One turn sends every row of this set to another row. A few are shown first. Where does it send the rows asked after them?
nudol: [ -4 -41  18   7   3  -5   9   1  15 -21  -8  -8   1  -9  -9 -17  10   0
  17  -1]
bab: [  9 -28  -4   9  28  16  17  -4   6 -18  -1 -33  -2 -11  -2 -11  16 -16
   9  24]
Fim: [ -2 -14 -16  -2  29  -2 -13 -10  -1   6  -9 -22 -29  17 -27  -1  21  -8
   9 -13]
Gadiz: [ 20  -3  14   8  -5  11  -4  -2  14  -3  13  -9 -12 -18 -13  -7  11   5
   4   8]
Kag: [  5  -7  13   3  21  -9 -27  -2   0  -1  -8  -4 -29   8  18  13  10  -9
  12   9]
tig: [-16 -17 -10  -3  18 -16 -14 -18   5  23  -5 -22 -16   6   4   7  15  -4
  23 -19]
bavos: [  3 -23  11  26  -6  -8   8   7   5 -22  -3  -2  -3   4   1 -16  10  -6
  17   3]
memis: [  2 -25 -11  20  21  -6  -7 -10   8 -17  24 -23  11  -1 -10  -4  -7   4
  26  15]
Robu: [-21 -18  -5  -8  30  13 -14   1   7   6 -24 -20 -25  -8 -15   1  18   6
  11   0]
kan: [ 12 -30  16   0  13  -3   5 -23   8 -10  25 -32 -11   3   1 -15  16 -10
  20 -10]
Kodas: [  4  -7  -2   5  34  -7 -32  -8  -2   1   0 -13 -16   5  11  19  -1  -5
  16  18]
tam: [ 10 -31  -7  17  21   9  11  -3  10 -19  14 -32   8  -9  -6 -12   1  -6
  16  23]
pipo: [  6 -11  -2  14  22 -13 -25   4  -4  -5 -19   2 -14  12   6  13   0  -8
  13  16]
gego: [ -9 -47  12  -8  21  -1   4  -6  14 -17 -15 -14  -3 -11 -12 -13  14   2
  20   1]
felo: [  2  -4 -14  35  -1  -8   5  14   3  -8  -5 -10 -14  10  10 -12   9  -9
  10   8]
Tuf: [ -2  -2 -16   9  28  18  -1   4   0   2 -15 -28 -29   1 -12  -1  24 -15
  -2  10]
Tuko: [ 15 -34   5  -3  23  -7   7 -24   4 -13  12 -28 -13  11 -13 -13  23 -18
  15  -9]
sokan: [-17 -24   0 -11  18  -2  -4 -13   1  17 -16 -20 -14  -4   3   7  24 -15
  28 -17]
doru: [ 31 -14  -3  11  -2   6  -8  -3   7   0  10  -7  -8   1 -20 -14   1  11
  15   3]
nibe: [-12 -19 -15   6  17  -2   6  13  21  -3 -18 -13 -16 -13  -9  14  24 -23
   5  14]
ziru: [  8 -11 -37  18  20  -5  -2   3  10  12  -2 -29 -23  15   6   3  11 -14
  10  10]
nugi: [ -1 -20  23   3   8   3  -4 -13  13 -12  27 -25 -18  -7  18 -10  13   3
  24   0]
kadup: [-22 -10  12   3   8  -3 -11   1  20  -2   9 -18 -26 -14  23  -2  14  11
  16   1]
bor: [-10 -12 -20  15  21 -21 -18 -16   4   2  20 -22   0   8  -7   1  -2   5
  26  -5]
zul: [ 14 -10   9   2   3  12 -12 -14   4   6  12 -13   2 -17 -16  -7   1  16
  20   1]
tapen: [ 12 -27 -34   0  28   1  -3  -2  11   9   1 -32 -24  15  -2   3  15 -17
  24   4]
rolo: [-23 -13  -9   8  12  -7  -2  12  23   6 -20 -12 -19 -15   6  11  18  -6
   3   9]

doru -> Gadiz
tapen -> nibe
Now these:
Kodas -> pipo
Fim -> Tuf
felo -> kadup
kan -> tam
memis -> bavos
gego -> Tuko
rolo -> tig

One turn sends every row of this set to another row. A few are shown first. Where does it send the rows asked after them?
tuku: [-16  -6  -7   5   7  -9   8  -5 -13  -4  -9   1  21  19  -2  24  19 -22
  15  16  28  -2  11]
kib: [ 21  14 -18  13   9 -28  -6  -9  14   8   0   5   9  27 -24  -5  27   9
   4  22  28 -13  -8]
Lekag: [ 14   0 -11   4   2 -24   7  -6 -18   0  10  -3  32  19  -2  -2  -3  -8
  14   4  42  -5   5]
Bet: [ -6  13 -15   4 -18 -13  -6   6   4   1  10  11  24  14  -4  14   5  -4
  26   8  27  18  -1]
bamom: [  3  11 -12 -11  -4 -33  -7  -7  -9   9 -12   7   4  24   0 -14  25  -6
 -12  19  14 -21  23]
simak: [ -5   8  -7  -4  11  -5 -16 -24   3  -5  -1  -7  -7  23   4  21  34  -8
   7  -1   9   6  11]
Fod: [  8  -2  23  -2  13 -38   8  -5  12   2  -9  -7  -7  17   6  16   4 -16
  16   7   3 -19  23]
puz: [ 20  15  -1 -13   5 -15  -3   3 -12 -12  16   6  -4   1  10 -14  22  -7
  -8  -6   6  -3  14]
Pak: [  8  21   7  26  -8 -34  21  -7  -1  -7   7  -4 -14  10  22  -7  18  -4
  -1  -1  17  -1   3]
pela: [ 37   8  16   6   6 -31  -8   2  23  -9  22  -4  -2   9  14   8  22   0
  21  25  17  -4   8]
lunu: [ 11   9  18  -2   4   9   3  11  -7   0   1  -3 -15  13 -14   5   8   4
  11  26   8 -13   3]
nonil: [ 11  21 -30  -1   1 -28   5  12  19  -2  -2   7  -6  13 -11 -12  23  10
  14  30  20  -3   3]
sib: [  6   3   9  28  -8 -19 -13   1   7   3   3 -11 -20  26  19  16  28   9
  14   1  25  -4   6]
tef: [ 10  -2 -18 -13  -5 -18  12   8  -3 -10   2  23  23   1  13   5  17 -25
   5  10  22   3  12]
bageb: [  8  14  25   0  -1 -53   2 -13   4  -1   7  -2  -5  18   2   9   2 -15
   4  -2  15  -7   2]
sulek: [ 20 -16  -8  -1  -9   2  -2  11   0   6   4   2  22   2  -5  15   7  -4
  14  29  24  -6   5]
bugi: [ 33   3  -9  -9  22 -12   1 -26   9   4   4  -8  -1  32   4   2  -1  -4
   9   6  30 -11   0]
rur: [ 15  25  -9   0   1 -22   4   3 -12  -3 -17   2  -1  15  18  19  14 -13
  17  11  58 -11   4]
tezi: [ 17  -5 -18  14  -2 -17   4   7   0   3 -10   8 -12  10   9  30  23 -21
   1  -2  41 -11   1]
sez: [ 22  35  -5 -10  -8 -31   1 -12 -11   8  -3   2  -8  19   9  -3  24   0
  -6  19  20 -29  -6]
Doka: [ 12  21 -31  -1   2 -34   3  -3   7   0 -14  13 -20  14   9   1  15  14
  15   1   3 -15   6]
Lume: [ 24  22  -4  30 -20  -5   2  -8  -5  12  -3   3  18   0   4   7   5  -1
  11  10  11  -7  21]
kez: [  1 -16  -1  -3  11   0   1  15  18  -4  14   0  15   8  -4  14   0 -11
  24  14  22  -8   3]
kudar: [  8  16  26  12  -2 -37 -15  -9  14  -6  18  -7  -5  15   2  20  15  -2
  13  19  20   2 -10]
Memil: [ -4  40 -10  19  11 -15 -11  -6   6  -3   2   8  -4  23  18   5  26   7
   1  24   6 -15  -5]
Kolu: [ 14  -3 -22  28 -13 -14   2  -4   3   1  -5  15  -5  -7  13  17   5  -6
  -3   2  11   0   9]
diz: [  2  20 -11  -1   7 -18  -3  11  10  21 -13  -8 -17  24  -1  17  19  -4
   0   6  11 -33  -5]
pir: [  5   0  -7  -9 -12 -19   2 -17   5 -17  14  16  16   9  -1   8   8   0
  34  13  24  14   4]
bagif: [ 39   7   6  -2  -3 -26 -14   1  16   5 -10   2  -6  16  29   6  17  11
  15  -1  33 -15   9]
duku: [ 15  -4   3 -26 -14 -19  16   0  -6  -6  12   9  16   6  -4   4  17 -23
  20   4  24  -6  14]
Dav: [ 19  18  22  18   5 -16  26  -9   9   6 -19 -11  -1   5   7   8  15  -8
   1  16  12 -21   3]
vago: [ 7 43  1 18  1 -6 -2  7 -4  7 -9 -4 21 13 15 10  3 -8 19 13 35 -9 14]
kam: [-10  17 -14   9  12 -32 -19 -15   7   4 -10  11  12  31  -7  -2  22   1
 -12  14  19 -10   0]
Guz: [-24  -2   4 -11   4 -12  -3  -9  -4 -17   5   1  16   7   7  14   2 -14
  14  16  22   1   6]
nek: [ 13  -7   8   2   4 -11  -1 -10  -1   1  27  -2  32  21  -6   5  12 -19
  14   2  30 -10   4]
pon: [ 33  15 -14  21   9 -15   0  -7   3  11   3   2  -4  26   0   0  34  10
  13  12   6 -30   9]
goz: [ 13  32  11  -2   1 -19   4   0  31   4 -27  11   1   9  21  18  19  -6
  15   3  15  -5   4]
zafut: [ 17   9  10  -4   7 -33   4   3  26 -10   1   6  -8  11  18  14  23 -11
  30  15   1  -2  27]
gipi: [ -1  10 -17  -5   1 -16   0  23  10  12  -7  -4  -6  21  -7  -7  28  -6
   3  28  11 -20  22]
Feb: [  9  34  -3 -10  -1 -11  12  -1  16  -1   5  20  -9  31  -4   1   2  -8
  24   5  17   9  -6]

Memil -> sez
bamom -> gipi
pir -> nek
Now these:
lunu -> Feb
Fod -> zafut
goz -> bagif
sulek -> Bet
tezi -> Kolu

One turn sends every row of this set to another row. A few are shown first. Where does it send the rows asked after them?
miko: [  1  13 -17  -3 -16  -2  22 -13   3  -6  16  18  -4  -4 -12  -2   4   3]
pifam: [ -9  -6   6   1 -11  -5  32  17   4  -1   0   3   6   0  -2  -1  10 -18]
gefa: [  1  13 -17  -4 -15  -3  22 -14   2  -7  18  17  -4  -3 -12  -1   3   3]
Dafor: [ 20  -7  -4  -4 -16   1 -20  13   2   3 -23   9   8   7   1   0  -1   2]
kezo: [ 21   0  -4  -4 -15   1 -28  14 -11  -6 -15   6   0   3   2   0  -3   0]
lisu: [  2  13 -16  -3 -15  -3  24 -15   4  -5  16  19  -4  -3 -12  -1   3   4]
nezo: [-13 -16  -7   8  10 -18  -2 -13  10   8  19 -18   7  -1  18   3  -7   0]
Nis: [  3  -1   7   3  23  16 -28  -6  -1   7  -9  -5 -16   0   9   0 -10   1]
fanet: [ -3 -11  -1  -4  13  18 -27  -3  12  11 -13  -7   1   4   7   2  -1  -7]
Zonad: [-3 -2 16  9 -2 -5 39 11  2  3 -2  9 -5  0  0 -4  0 -6]
nosa: [ 26  -2   4   3  -9   1 -15   8   1   6 -25  13   0   6   3  -1  -9  11]
Zuran: [-15 -12  -7   9  10 -18  -7 -12   3   3  24 -19   1  -2  17   3  -8  -1]
neruk: [  1  13 -17  -3 -15  -2  22 -14   2  -7  17  18  -5  -3 -12  -1   3   4]
Sigor: [-11  -9  -3  12  14 -19  -3 -15   1   5  22 -17  -3  -3  19   2 -11   5]
Nik: [  2  -8   7   2  21  17 -22  -8  12  14 -16  -3  -6   4   9   1  -7   3]
Suz: [ -3  -5  -1  -4  14  16 -35  -2  -1   2  -6 -10  -8   1   8   2  -3  -9]
sigin: [ -4   8  16  10  -2  -7  29  13 -14  -8   8   5 -16  -5   0  -3  -2 -10]
gudu: [ 25   4   4   3  -8   0 -21   9 -12  -2 -18  11  -9   4   4  -1 -10   9]
pitib: [-11 -14  -3  11  14 -18   1 -16  10  10  18 -15   2  -1  19   3 -11   6]
zigil: [-11   2   6   1 -11  -7  22  19 -12 -12  10   0  -5  -5  -1  -2   8 -22]

gudu -> nosa
pitib -> nezo
Zonad -> pifam
Now these:
Nis -> Nik

One turn sends every row of this set to another row. A few are shown first. Where does it send the rows asked after them?
diba: [-23   0   0 -11 -15   9  12   2  16  -1  20  -4  11  -6   3 -20   7   6
  13   7  -5 -13 -15   6  15   9   6  -4  -2  18   8 -25 -22  18]
ruvaz: [-15   4  10   0   7  13  -5  -3 -17 -24  -6 -11  20   2   1 -20  -9  11
 -30   8  -1   1  -1 -21   4  -1  23  10 -17 -22  15  -3   0  -5]
nise: [ -7  17 -12  -3 -15   5  -3  13  14  11   1  -5  10   0  18 -21  38 -12
   7  16   4  -5 -10   4   3   8 -10   5 -16  19   7 -24 -12  24]
Gof: [-13  26  19  14   0  17  12 -29 -11  -8 -12  -3   1   2  32 -16   3  -3
 -10   6   1   8 -15 -23  19   5  11   0   8  -6   1 -11 -13  16]
nem: [ -8  20  27   3  -8   2   1 -14   6  11  -4   2 -10  -1  18 -20  12  -4
   2   2   1  -5  -6 -25  17  12  24  -2  12 -21  -6 -18  -5  25]
bibu: [-16  16  -9  23  -6 -15   5  -3   4   4  -3  24  26   5   1   0   0  -8
   9   9   3  -2  -3 -14  10   3 -21   1 -18  -7   2 -20  -6 -21]
tobi: [-11   7  -6   0   2  20 -15  -2   0  -4  -9 -21  10  -8   2 -18   6  -2
 -29   4   0   1  -8  -9  15   2  33   4 -15 -39   7 -18   6  11]
suvi: [ -5   8  20 -14  -3   3  -8  15  -9   6   2  -1   7   9   6 -18  12   7
 -16   2  -8 -14   1 -19   7  -4  25   5 -20 -34   9  -6  20  -3]
Mumo: [  1 -16 -15   9 -15  16 -10  26 -15   6  -3   4  18  12   4 -12  25  -6
 -11 -17  16 -12   2 -18 -10  22  -3  11  -8  -1  15 -24   2   6]
seru: [ -3 -20   6  -8  -6  20 -13  21 -19   8  11  12  13  16  13  -9  10   7
  -2 -18   0 -23  -2  -5   5   2  -5   7  -2   4  -4 -24  -1   3]
Zegu: [ -5  20  -2   7   2   4  -7  17 -20 -17  -8  -5  11  -2   3 -10  19  -1
 -23   1   6   2  -7 -22  -6   3  15  14 -24 -32  18  -4  18  -3]
Morok: [ -7   4   1   5   9  -8 -11 -16  13   4  -6  14  30   3  14 -10  -7  -3
   9  14 -17   0  -8  -5  17  -7  -5   0  -6   5  -9 -25 -18 -18]
Tos: [ -5  18  24   5  -7  -2  18  -9  -3 -11  -7  10  -4   9  19 -12   2  -2
  -7   6   6  -6   6 -46  -1   5  15   4  14 -12   7   3  -8   9]
dabo: [  1  -6 -14   3  -7 -13   2 -10  28  10 -10   8  29   9  10 -15  -2  -8
   2  11 -12   0   1 -28   1   5   9  -5  -5   1  16 -18  -8 -24]
Rivar: [-11  11   8 -11 -21  -5  14  14   2 -11   6   3  24  10   1 -13  11  -9
  14  14  13 -13  12  -7   4   2 -19  -1 -11  18   8  -4 -17  20]
bodul: [-16  21  13   1   1  20  -9  -1 -24   0  -4  -7  14   4  13 -12   6   2
 -19   5  -3   0 -10  -1  26 -11   8   1 -28 -32   1 -10  16   5]
tes: [-11  13 -26  -2 -12  17  25   0   6 -18   2 -14  19  -1  20  -5  12 -11
  -3   7   5  -4 -12  -1   6  -1 -11  -5  -6  22  17 -10 -22  13]
Ruzul: [ -6 -35 -17  -3 -15  33 -21   8   3  -7  -3  -5  25   6  10  -8   1 -12
  -6  -2   1   4  -4 -12   9   4  17   1   5   0   4 -21   0  20]
pepu: [ 11  14 -15   1  -3 -18  -3  -3  23  23 -11   1  24   2   4  -8  14 -21
   4  -5   0 -12   3  -7   8   6   0  -8  -3 -16  -2 -30 -11 -12]
Tino: [ -6  35  17  18  -7   1   3  -3  -9   2 -13  13  -9   5  29  -8  26 -12
  -2   9   9   0  -5 -32   5   5   1  10   0 -18  -3  -7   3  19]
moz: [-16  -3 -26  -4 -16   4   7  22  30 -12   8   5   6  -4   6  -6  15  -8
   3  22   5 -14   1 -17  -9   1   3   9  -2  10  10 -11 -17  17]
fova: [ -2 -11 -12  -1  -7  32 -15  12 -21  -5   1  -2  23   4  18   4  11 -14
   1 -18   4  -4 -12   7  19  -3  -5  -2  -2  -3  -8 -23   3  19]
nevor: [-12  21  -3  20  -2   9  11 -11   7 -14  -9   1 -11 -11  20  -7  10  -8
 -11   5   7   6 -14 -38   1  14  25   8  15 -21   7 -13  -8  16]
vobon: [ -2  15 -22  18  -4 -12  -1 -11  13  -8 -10   0  35 -12  -1   3   3 -22
  14   0   1  14 -15  -7  13   9   0  -8  -5  -9   6 -25  -6  -9]
fefiv: [-16 -26  -7  14 -18  25  -9   9 -20 -17  -3   5  32  13   1 -12  -2  -4
  -9  -2  14   5   3 -20   1  14  -6   8  -8   9  14 -13  -2   9]

bodul -> ruvaz
diba -> moz
Now these:
pepu -> vobon
Tos -> nem
seru -> Ruzul

One turn sends every row of this set to another row. A few are shown first. Where does it send the rows asked after them?
zub: [ 15  -3  27  -3   7  -2  -9  26  14  -5  -8  12 -19  -3  20   8 -18  16
  22  17   5]
poro: [  8 -16   9   5  11   3  -1 -22   3  -2  10   9 -15  15 -18  -8   7  10
  -4   0  14]
pabez: [ 18   6  11   1   9  10   4 -12   9  10   9   9 -24  -9   0  -5 -16  26
   1   0  27]
luzi: [  2  -2  35 -14   1  -8  -1  28  -2   5 -10  15 -11 -17  13   8 -18  15
  17  16  -6]
Kel: [ 14  -9  24  -5  11  -4 -14  25  17  -5 -13  16 -11   7  25   2 -16   2
  23  10  -3]
sebu: [  8  -2  36  -4  16   2   3  22   3  -1 -13  16 -18 -22  10  10 -14  11
   9  20  -7]
zan: [  7  -6  26 -14   2 -10 -10  29  -5   5  -9  11 -10 -12  14   4 -14  20
  19  19 -13]
Pogu: [  2   7   0 -19  -5   9 -19  -5   7  20  -2  12   4  29 -22   1 -16  -5
   1   6  -4]
vave: [ 18 -12  13   2  24   4  -9  25   6   4  -9  21 -13 -19   8  -5 -12   9
  13  20 -12]
zoku: [  7  13  17 -18 -21  -2 -10  -6  -2  22 -12  25   9   9  10  -5 -19   6
  -1  -2  -4]
sofoz: [ 10   1  33  -9   3   1  -2  25  13  -2 -12  17 -20 -10  14  11 -22  13
  18  20   5]
sama: [ 12  10  15 -20 -21  -7  -7  -7  -2  22 -15  23   1   8   8  -7 -19   6
  -6   0  -3]
tak: [ 11 -12   8   5  16   6  -7 -22   3  -3  11   4 -15  11 -15 -10   9  12
  -6  -1  11]
Luro: [ -8   4  14   3  21  -7  -9   7  -4  19  24   8  17  11  -4   1  -4   2
  -4 -24  -4]
ped: [  9  -1   9 -17  10  13 -15   1  20  12  10  11  -9  23 -29  -1 -18 -17
  -2   8   3]
Bavok: [  8  11  -3 -17  -6   9 -25  -4  11  19   0  13   4  26 -17  -4 -16  -2
   0   4  -2]
zoz: [ -6  -9  18 -10   6 -11  -6  16   6  18  31  14   7  17 -15  -3 -14  -8
   4 -16   6]
Zepof: [  2 -11  22 -18  16  -5 -14  28  -4   4  -3  -2 -10  -9  13   0 -10  19
  29  12 -10]
bug: [-11   3  14   5  23  -3  -3   8  -2  21  24  10  14  12 -10   6  -8   0
  -3 -21   0]
sibag: [  5 -23  12   3   5  -6   3 -18   3   1  10   5 -11  16 -18 -10   5   0
  -4  -4  11]
neve: [ 18   7  12   1   6  17   0 -16  10   8   7  13 -20  -7  -1  -7 -14  25
   3   4  25]
Lir: [ -6   0   9   6  19  -5  -1  12   6  24  26   8  11  10 -15   2 -16  -7
  -2 -18   5]
Val: [  2   2   3 -19   1  10 -15  -6   9  20  -2   0  -1  24 -28   0 -16 -11
  -1   8  -5]
bivup: [  3 -24  20  -9  17  -3   0 -10  -3   2  17   7 -11   8 -26 -11   7  -6
  -9   0  -2]
mamu: [ 14  -2  29   1  23   1  -6  26   4   0 -12  14 -14 -17  14  10 -13  10
   8  20 -14]
Lep: [ -4  19  33 -10  29   5   1  -3  -6  18   2  -5   1  -4  11  12 -13   5
  -9 -14  -7]
ven: [ -6  16  34  -5  29   9   1  -7  -8  15   5  -2   5  -5  11   9  -8   9
  -6 -14  -6]

Zepof -> vave
Lep -> pabez
Now these:
Lir -> sibag
sebu -> sofoz
neve -> zoku
zan -> mamu
Pogu -> bug
bivup -> ped
Luro -> tak

